In the rows, zero is written as 128.
The rows of M fall into 4 groups, and each row is roughly a mix of its group's hidden directions.
M, 148 rows:
[[127 153 155 162 101 150 109 123  83 119 111  83]
 [121 127 101 126 120 158 104  73 168 101 147 105]
 [132 109 117 161 111  77 125 112 129 148 172 166]
 [130 125 134 134  86 101 145 125 101 122 114  59]
 [158 121 143  99 122 166  81 115 126 173 151 117]
 [128 139 143 177 138  78 165 138 100 110 110 110]
 [133 114 103  92 104 137 160 125 109 194 127 132]
 [126 168  98 136 181 126 156 169 136 143 139 146]
 [127 102  98 146 166 131 122  68 128 155 123 157]
 [162 115 183 142 102 109 152 113 159 109 141 154]
 [159 112 144 135 117  68 137  89  92 137 140 115]
 [138 134 144 136 130 149 109 106 199  89 111 123]
 [139 114 122 135 100 146 132  65 166 126 168 131]
 [126 147 117  87  95 103 127 152 170 146  99 162]
 [114 171  93 150 141 133 157 117  79 114 107 104]
 [102 158 154 162 160 158  85 108 129 107 136 106]
 [131 117 114 196 175 111 128 144 137 133 152 112]
 [134  90 146 128 143 120 130 155 106 110 195 149]
 [106 151 119  99 138 151 115  85 146 102  94  85]
 [124  64 119 131  91 118  95 146 144 129 154 104]
 [155 131 111 118 132 100 161 135  60 153 141 117]
 [132 150 154 123 127 142  99 152 125  70  94  92]
 [125 143 104 153 161 139 140  61 135 126 158 109]
 [154 121 147 173 184 133 120 118 140 126 168 149]
 [ 99 131  98 110  95  82 138 115 130 137  75 118]
 [129 110 162 147 120 156  87 127  82 169 123 148]
 [110  69 118 127 113 150 150 112 163 145 169 123]
 [132  94  86 126  99 116 123  95 109 178 128 154]
 [128 148 117 168 131 137 109  88 112 114  91  78]
 [162 109 157  91 104  92 112 161 129 108  92 126]
 [155 102 126 170 118 109 116 175 120 157 169 130]
 [129 123 107 111 127 131 110  98 208 118 121 133]
 [137 132 133  89  70 136 126 161 174 139 129 140]
 [163  91 158  81 138 149 117 143 153 114 146 158]
 [169 131 146 129 118 129 130 111 104 195 141  97]
 [126 162  98 125 176 144 136  74 129 138 102 119]
 [152 133  82  85 149 120 127 137  80 142 127  98]
 [132  94 117 179 144 131 125 178 102 162 123 125]
 [135 110  84 110 138 117 145  97  97 180 155 140]
 [141 165 155 137 172 129 124 158 176 132  97 117]
 [141 142 143 189 164 116 133 147  99 122 118 165]
 [161  82 115 143  92 121 114 165 110 164 143 143]
 [126 121 109 162 105 138 101 120  97 162  69 129]
 [156 115 163 159  99 108 121 134 103 179 150 106]
 [138 133 132 137 146 143  79  92 115 173 169 115]
 [101 118 103  74 126 143 113 102 179 138 119 113]
 [133 176 141 118 181 118  98 142 117 113  89 115]
 [154 163 139 117 155 179 111 111 127 109 167 155]
 [155 102 124 116  99 122 116  99 168 131 186 142]
 [157 121 143 133  60 126 140 136 102 124 154  93]
 [109 135 101 137 163 199 119  97 129 120 123 132]
 [161 157 152 139 143 140  64 129 142 153 115 150]
 [107 147 150 176 117 170 112 141 102 163 103 139]
 [109 159 136 172 152 121 149 166 124  96 128  86]
 [148 154 107  97 135 142 167 145 153 182 149 135]
 [172 125 174 118 117 109  81 158 140 135 150 117]
 [110  76 105 157 105 133 105 101 132 128 126  79]
 [140 133  97 104 139 110 177 152 171 116 163 142]
 [127 108 121  97  81 144 135 115 182 116 157 153]
 [149 153 166 185 114 142 151 148 164 127 127 118]
 [153 117 157 198 120 138 159 151 138 142 138 132]
 [154 118 133 113 108 149 164 148 114  74  92 153]
 [123 106 155 186 163  99 134  95 107 137 144 135]
 [115 119 116 130 192 156  91 114 129 117 143 164]
 [140  81 181 107 118 118 110 133 150 120 149 165]
 [129 145 150 137  62  97 108 116 150 120 109  97]
 [123 127 157 137 152 101 200 154 139 135 142 139]
 [124  91 126 122 130 115 120 114  75 180 159 143]
 [124  94 163 112  60 147 116 107 130 132 133 110]
 [ 80 126 134 148 106 174  89 128 119 130 104 161]
 [126  88 149 147 140 107 103 134  91 180 156 126]
 [137 165 121  73 102 154 139 107  97 138 135 159]
 [127 107 104 131  92 176 117 108 137 172 118 164]
 [141 169 110 127 113 165 183 141 159 112 122 146]
 [122 108 126 144 147 153 141 142 127 172 123 196]
 [117 102  92  95 148 101 150 122 158 163 122 168]
 [126 146 119  74 114 171 135 116 130 167 117 165]
 [100  97 112 140 133 126 112  96 100 136 190 108]
 [141 141 147 129  91  85 165 142 136 105 139  80]
 [131 101 133 125 155 102 121 111  52 141 142 124]
 [166 109 147 104 169 178 135 155 120 115 145 146]
 [119 112 115 188 147 109 122 122 181 103 134 142]
 [106  95 124 153  72  98  99 140 112 117  97 127]
 [133 122 100 115 144 153 119  84 156  91  93  92]
 [135 159 112 147 162 139 140 130  91 186 100 128]
 [133 117 136 148  98 100 113 188 121 162 162 119]
 [126 134 153 125 146 111 157 129  96 113 126  56]
 [151  91 107 120 103 118  98 102 121 171 161 158]
 [129 132 125  78 102 173 149 119 144 170 135 154]
 [145 174 140 168  89 130 155 105 129 107 107  99]
 [133 124 168 111 119 181 104 133 100 108  84 129]
 [166 146 177 178 109 127 166 123 128 116 132 123]
 [112 155  63 106 113 116 119 103 123 141 107  94]
 [172 166 140 131 100 174  94 117 118 112 145 110]
 [118 142 110  98 173 137 111  99 175 143 137  92]
 [108 128  82 161 157 130 134  76 135 100 135 151]
 [153 133 106 141 159 169 178 100 115 140 149 151]
 [104 139 126 133 182 118  78 123 107  91 106 122]
 [110 167 130 109 154 123 112 125 158 160 164  81]
 [136 129 185 107 114 134  89 163 151  92 129 121]
 [151  95 110  88 138 109 134 102  79 155 154 140]
 [169  99 116  92 131  99 135 133  95 171 156 128]
 [119 104 119 150 137 106  95 161  93 154  84 156]
 [101 111 110 135 148  70 120  75 104 121 125 129]
 [ 75 123 121 147 126 132 117 105 187 124 122 160]
 [174 116 135 117 104 112 107 164 135 174 135 165]
 [ 92 123 171 161 107 159  99 134 110 124 158  99]
 [107 130  74 117 118  93 142 144 158 147 130  83]
 [108 123  78 137 124 128  79  89 135 113 109 159]
 [160 155 152 140 127 149 147 113 158  68 106 118]
 [ 86 142 126 108 101  82 103 131 168 119 128  95]
 [157 108 150 118  84 109 157 179 121 158 137 127]
 [134 158 130 115 158 127 124 111 171  77 169 134]
 [104 122 120 151 175 109 144  79 134  89 122 153]
 [136  96  97 197 138 104 110 106 133 125 141 118]
 [ 99 129 124 155 106 168 114  87 128 120  82 157]
 [156 132 167 139  86 137 150 132 179 109 154 115]
 [149 143 148 158 157 160 130 150 107 154 122 183]
 [124 167 117 125  97  93 124 173 124 122 101  84]
 [135 105 136 134  80 133  78 156 107 164 133 105]
 [149 151 167 123 155 151 157 140 102 140 157 174]
 [132 123 136 168 155  74 120 164 120  96 138 156]
 [119 103  89 135  94 101 126 152 151  97  96  91]
 [ 83 100  74 119 150 116 140 119 102 124 161 139]
 [154 114 115  72  94 113 156 141 144 134 139 170]
 [ 99  97 175 170 136 107 119 123 157 126 141 163]
 [119  85  97 143  91  83 138 132 121 135 112 168]
 [115 180 147 102 110 101 147 152 149 109 164 106]
 [ 99 137 125 183 145 134 143 166  81 147 127 131]
 [ 98 145 159 120  77  84 135 150 124  99 125 149]
 [132 146 162 151 123 162  99  74 120 142 112  96]
 [119 132 106 112  75 107 151 173 129 103 106  98]
 [127  95 117 125 157 103 104  63  97 133 136 123]
 [ 84 122 121 129 112 174  90  86 145 113 129 149]
 [162 153 125 181 148 119 148 125 107 151  84 143]
 [128 164 154 148 177 118 117 146 110 101  95  95]
 [154 140 161 125 151 128 133 175  96 128 158 172]
 [124 115 112  90  73 117 157 129 107 127  99 165]
 [148 129 142 160 142 156  80 100 138 104 140  83]
 [116 111 104  93 151 142  68 121 151 111 150 154]
 [129  99 152 159 135  84 162 167 151 116 156 121]
 [143 173 113 180 139 129 144 112 132 122 107  81]
 [114 101 106 165 183 111 130  94 150 123 115 153]
 [156 145 128 147 145 156  81 129 133 102 160 174]
 [117 145 117 180 130  90 130  83 137 100 157 117]
 [127 152 137 138 138 153 117  91 182 101 170 118]
 [150  95 130 173 113 124 112  83 114  92 123 159]
 [169 114 147 174 113 112  85 110 144 122 154 152]]
In each list below, one row fits none of the groups, and each other row fits one group, some only roughly. Which row is it?
- Q425: [129  95 139  83 154  83 118 124 157 102 137 159]
- Q696: [154 137 136 106  80 173 110 129 112 106 110  89]
- Q882: [109 148 162 147 188 132 124 169 151 122 135 110]
- Q350: [172 134 136 146 134 146 148 125  79 169 157 104]
- Q954: [131 179 109 157  83 130 158 137 125 158 122 101]
- Q541: [133 139 165 171 125 145 169 162 153 127 145 162]
- Q797: [125 103 153 160 113 144  93  91 106 143 174 106]
- Q875: [151 164 130 175 106  95 132 127  92  91 112 121]
- Q817: [136 144 138 116 151 110 114 181 171  87 106 118]
- Q628: [153 166 152 146 128  94 147 136 101  79 158 118]
- Q549: [144 155 129 136 181 166 120 108  93 132 167 130]
- Q839: [175 101 129 182 122 143 110 142 114 130 168 119]
- Q171: [154 112 105 195 110 114 126 136 102 135 162 114]
- Q776: [189 123 142 121 106  95 151 157 143 155 152 122]
 => Q549
- Q991: [119 187 118 125 160 157 172 144 120 145 149 141]
- Q328: [147 126 136  89 107 131  93 133 119 166  73 148]
- Q363: [ 75 106 133 117 142 148  63 127 119 140 121 127]
- Q68: [137  88 164 125 151 108 108 157  73 143 143 133]
- Q88: [116 150 107  86 100 143 169  87 160 129 144 138]
- Q704: [166 153 136 135  93 114 174 141 179 121 128 134]
- Q519: [ 93 114 165 130 150  98  98 164 164 104 113 139]
- Q35: [113 156 121  92 170 103 157 104 172 121 150 131]
- Q981: [121 128 129 151  85 107 165 139 114 185 144 152]
- Q928: [120 100 136  83 115  84 116 100 163 105 122 156]
- Q59: [123 163 114 160 125  98 173  87 126  91 127 137]
 => Q991
- Q547: [ 91 146 139 117 166 148  65 131 125 115 147 110]
- Q859: [122 153 110 108  65 162 132 151 131 165 134 124]
- Q856: [146 142 146 160 123 124 151 192 144 167 138 114]
- Q789: [176 114 167 157  69 129 131 125 135 134 119 129]
- Q591: [128 115 146 158 194 114 124 147 152 144 155 154]
- Q172: [125 116 122 134 109 126 105 105 101 105 137  53]
- Q878: [106 100 124  84 146 134  94  89 128  86 120 150]
- Q283: [148 144 150 162 126 144 103 105  80  92  94 133]
- Q867: [ 98 117 117  85 140 138 110 103 153  76 113 156]
- Q313: [139 115 133 174  81 116 150 110 119 115 137  76]
- Q137: [137 139 122 131 158 102 117 196 101 138 114 158]
- Q743: [128 117 134 111 104 114  87 185 160 162 131 111]
- Q690: [141 134 188 176 112 102 129 134 151 102 118 116]
- Q320: [132  94 158 161 183 134 114 161 105 139 128 110]
 => Q283
- Q489: [130 123 127  58 122 121 170 151 135 133 105 102]
- Q590: [127  90 130  93 109 129 144 118 137 111  85 182]
- Q296: [130 162 112 129 103 136 104 106  91 142  67 124]
- Q976: [147 117 136 143  66  92 153 160 133 130 146 153]
- Q513: [141 153 101 155 107 160 166 104  94 164 146 124]
- Q869: [111  80 137 142 176 126 148 157 149 140 152 160]
- Q365: [115  99 113 143 169 162  66 129 131 141 123 143]
- Q272: [107 174 153 141 184 118 157 134 121 128 157 142]
- Q360: [141 109 146 122 131 127 146 113  78 187 159 112]
- Q611: [142 139 161 117  91 157 157 128 150 160 163  93]
- Q723: [144 111  86 114 142 148 116  86  97 172 148 114]
 => Q360
- Q841: [125 164 167 176  96 157 153 133 131 103 114 138]
- Q287: [131 110 113  80 143 129 165 111 140 129 106 185]
- Q610: [125 144 107 113 102 149 133 154 117 118  93  62]
- Q550: [167 115 115 127 137 124 109 111 143 174 188 134]
- Q582: [144 132 117 103 189 127 136 127 126  67 121 123]
- Q757: [129 176 115 164 141 172 156 120 121  97 104 111]
- Q208: [100 105 180 142 164 153 141 141 147 135 157 159]
- Q300: [163  93 139 145  93  96 117 153 147 106 159 157]
- Q714: [102 111 103  60 107 124 147 100 105 127 143 119]
- Q466: [177 108 183 150 109 111 119 110 156 121 135 112]
- Q599: [118 146 160  91 122 102 122 161 176 112 164 121]
- Q399: [114 173 171 110 124 153 136 175 115 112 124  99]
- Q435: [135 123 137 143 139 133  93  53 138  99 110 122]
- Q685: [166 113 156  84 130 118 152 171 106 105 140 149]
 => Q208
- Q194: [117  79 125 141 177 161  95 123 158 135 145 120]
- Q917: [137 124 168 187 162 156 145 150 143 136 144 138]
- Q100: [103 129 139 130 129 103 110 181  68 127 116 110]
- Q643: [ 91 163 147 146 139 185 131 101 127 121 112  99]
- Q915: [148 141 143 155 140 151 128 189 109 113 124  83]
- Q95: [174 118 101 148  87 137 142 126  95 153 167 135]
- Q201: [172 139 110  72  90 144 127 124 160 117 127 117]
- Q437: [164 111 174 185 126 130 138 127 101 100 129 132]
- Q891: [132 123  88 167 190 127 162 117 124 143 130 136]
- Q213: [141 151 168 158 146 133 154 166 124 162  90 146]
- Q507: [131 115 154  97 144 136 113 134 129 175 143 189]
- Q225: [143 105  96  96 106 127  94  97 114 177 138 105]
- Q89: [ 75 100 136 139 135 151 125 104 124 131 149 185]
- Q662: [146 163 133 123  84 169 126  97 109 147 110  91]
 => Q437
- Q926: [ 84 102 149 132 119  87 113 181 138 148 137 139]
- Q731: [130 133 142  83 109 110 114 137 153  64 105 138]
- Q769: [ 87 145 150 151 128  90 104 173 143 145 156 113]
- Q190: [109  87 122 136 101 113  79  93 125 145 100 156]
- Q235: [167 134 120 140 149 161 113  66 131 132 160 136]
- Q615: [131 112 150 168 142 107 158 150 129 172 175 120]
- Q336: [136  94 152 143 141 109 148 127 172 150 160 175]
- Q668: [173  97 141 120 139 158  94  85 136 127 137 162]
- Q855: [180 124 129  84  75 115 130 124 119 151 140 117]
- Q7: [140 148 155  68 146 135  94 132 154 118 138  92]
- Q594: [170 126 146 134 147  76 145 134 114  91  96 106]
- Q713: [102 149  74 140 187 147 131 130 140 118 118 113]
- Q471: [142 131 101 125 161  80 179 150 118 106 106 116]
- Q919: [170 145 138 107 114 184 145 145 107  95 115 111]
- Q196: [128 151 136  70 136  98 145 154 171 135 155 131]
 => Q615
- Q892: [162 127 106 115  91  83 139 176 132 147 107 118]
- Q540: [127 149  98 138 169 115 161 119 127  83  83 130]
- Q316: [100 130 122 112 133 109 172 125 111 120  89 186]
- Q648: [101 125 151 130  89 147 139 146 135  96  67 138]
- Q528: [114  94 101 140  74 119 152 120 170 154 112 126]
- Q823: [146 157 118  72 162 135 148 125 136 154 103  94]
- Q894: [123 112 162 121 138  93 107 125 149 144 159 188]
- Q565: [117 105 150 106 174 146  90  92 152 154 111 143]
- Q116: [164 144 101 153 132 147 160 137 106 134 156  74]
- Q597: [104 114 145 137 172  84 111 136 153 165 144 160]
- Q530: [153 147 131  84 145 127 150 106 127 166 137  74]
- Q77: [ 52 142 104 124 139 122 123 121 109 103 110 150]
- Q974: [ 78 130 123 148 101 100 138 103 108  95  89 149]
 => Q892
- Q410: [ 89 166 142  75 159 122 124 142 163 135 125 119]
- Q962: [150 169 167 142 153 130 149 151 134 135 102  80]
- Q771: [133 107  84 151 106 105  94 108 142 157 157  95]
- Q86: [133 134 141 152 101 141 181  99  94 127 138  84]
- Q270: [ 87 134 115 138 129 171  81 107 130 155 156 150]
- Q383: [131  89 131 177 146 121 104 130  88 100 160 111]
- Q223: [162 109 170 112 117 101 109 120  74 110 130 105]
- Q178: [131  84 139 164 127 111 108 118 130  93  95 173]
- Q322: [152 136 202 124 147 102 109 136 140 121 155 134]
- Q177: [130 154 158 107 110 179 104 123 148 176 139 119]
- Q934: [134 120 141 128 147 106 114 132 149  77 169  78]
- Q106: [138 130 175 167 101 108 104 153  93 133 158 145]
- Q739: [150 125 146 112 155 135 114 114 144 184 171 160]
 => Q322
- Q526: [137 188 112 105  94 110 127 125 139 123  87 155]
- Q958: [154 132 141 113 141 156 113  55 126 119 139 157]
- Q531: [135 146 142  91 187 173 126 105 149 134 119 125]
- Q450: [166 101 100 142 139  82 123 108  82 150 115 135]
- Q64: [119 149 132  99 186 150 129  80 154 144 139 132]
- Q764: [123 105 139 120 160 179 130 154 159 172 139 151]
- Q142: [107 119  93 137 122 139 138 162 198 120 138 141]
- Q630: [ 81 113 141 148 179 115  96 105 140  94 120 134]
- Q368: [175 128 143 155 109 109 172  97 151  99 120 111]
- Q988: [151  96 169 131 147 100 105 108  79 103 132 113]
- Q444: [111 167 136 141 178 145  74 155 121 126 125 132]
- Q493: [105 106  98 137 160  96 142 183 156 151 119 128]
- Q968: [ 91 137 125  80 117 124 162 144 129 114  74 141]
 => Q142
- Q916: [143  73 178 132 118 131 115 118 167 135 150 107]
- Q101: [ 91 130 133 159 119 108 144 162 118  80  85 117]
- Q903: [158 114 103 164 154  83 103 120 127 118 152 166]
- Q264: [146 122 161 160 115 159 184 133 119 152 162 132]
- Q338: [121 168 157 125  97 155 142 104  73 112 119 113]
- Q816: [113 139  74  91 116 163  95 118 141 154 119 106]
- Q216: [ 82 121 105 140 136 139 147 126  80 129  74 124]
- Q356: [135 159 138  75 133 181 123 115 121 155 111 106]
- Q470: [155 147 122 115  93 172 141 119  96  94 107  92]
- Q343: [123 144 153 187 138 141 109 177 137 141 118  99]
- Q125: [118 102 154  98 129  81 134 176 125 116 141  93]
 => Q916
- Q176: [167 140 114 104 107 135 151 120 171 149  95 169]
- Q132: [131 120 125 180 148  95 102 133 141 140 176  98]
- Q862: [ 84 109 119  82 130 108 109 174 152 116 121 152]
- Q922: [180 112 168 134 166 144 154 131 122  99 134 153]
- Q265: [114 114 127 135 119 108 142 207 119 119  96 130]
- Q895: [104 113 128  71 166 158 127 120  89 149 138 128]
- Q708: [127 134 101  72 108 155 146 142 132 127  81 100]
- Q231: [106 117 136  70 172 120 125 156 146 151 102 112]
- Q951: [ 94 140 164 136  98 158 142 116 141  81 120  92]
- Q727: [108 160 111 131 172 111 134 126  61 136 126 127]
- Q209: [116  94 185 155 154 124 119 110  96 103 140 147]
- Q711: [135 158 141 130 152 144 128 159 150 169  81 164]
 => Q727
- Q325: [143 116 128 141 109 117 151 117  96 139  53 141]
- Q387: [128 136 133  93 127 132 115 106 169  64 101 130]
- Q351: [139 161 121 178 121 118 149 154  96 157 122  87]
- Q561: [140 136 133  90 141 117  99 193 144 147 150 148]
- Q828: [129 101 115 170  92 127 147 100 168 115 158  98]
- Q709: [123 139 147  97 114 116 163 134 137  59 114 152]
- Q279: [107 161 125 177 118 110 159 120 104  82 122 107]
- Q821: [148 148 123  88 118 168 136  81 132  93 106 106]
- Q394: [ 98 164 145  76 143 134  96 125 112 140 111 166]
- Q813: [ 82 169 122 110 130  93 171 157 141 143 136 121]
- Q333: [151 159  91 107  87 164 150 112 129 163 122 113]
 => Q394
- Q198: [156 125 150 181 148 158 126 126 110  79 127 105]
- Q670: [130 119 113 116 186 121 162 124 145  80 156 117]
- Q852: [138  97 170 121 146 127 108 161  67 120 140 126]
- Q798: [135 118 186 171 129 121 149 170 117 138 147 147]
- Q914: [153 167 104 159  96 142  98  89 139 115 103 145]
- Q842: [ 87 118 162 152 122  71 102 126 122 100 111 122]
- Q389: [129 109 140 153  99 111 176 117 106 108 176 103]
- Q323: [133 170 106 135 160 143 177 111 124 149  91 106]
- Q763: [ 98 150 133 129 165 147 122 145 130 130 193  97]
- Q845: [155 151 165  95 124 140 100  96 163 116 120  90]
 => Q670
- Q608: [ 93 129  76 136 130 158 159 112 143 118 132 173]
- Q999: [147 159 145 127  88 113 164 148 112 151 115 178]
- Q564: [109 144 146 103  85 144 124 115 135 163 161  79]
- Q576: [116 132  92 102  95 124 138  93 143 112 155 181]
- Q447: [134 131 127 148  95 162 158  83 105 136 130  80]
- Q4: [ 87 137  98 116 165 142 128 142 117 152 186 122]
- Q953: [110 118 114 129 102 150 186  93 114 124  88 108]
- Q278: [120 148  72 149 163 158 124 118 160 157 122 107]
- Q866: [152 124 129 163 136 134 160  96 110  67 135 151]
- Q589: [161 124 100 143 165 124 146 102  80 163 140 108]
 => Q564
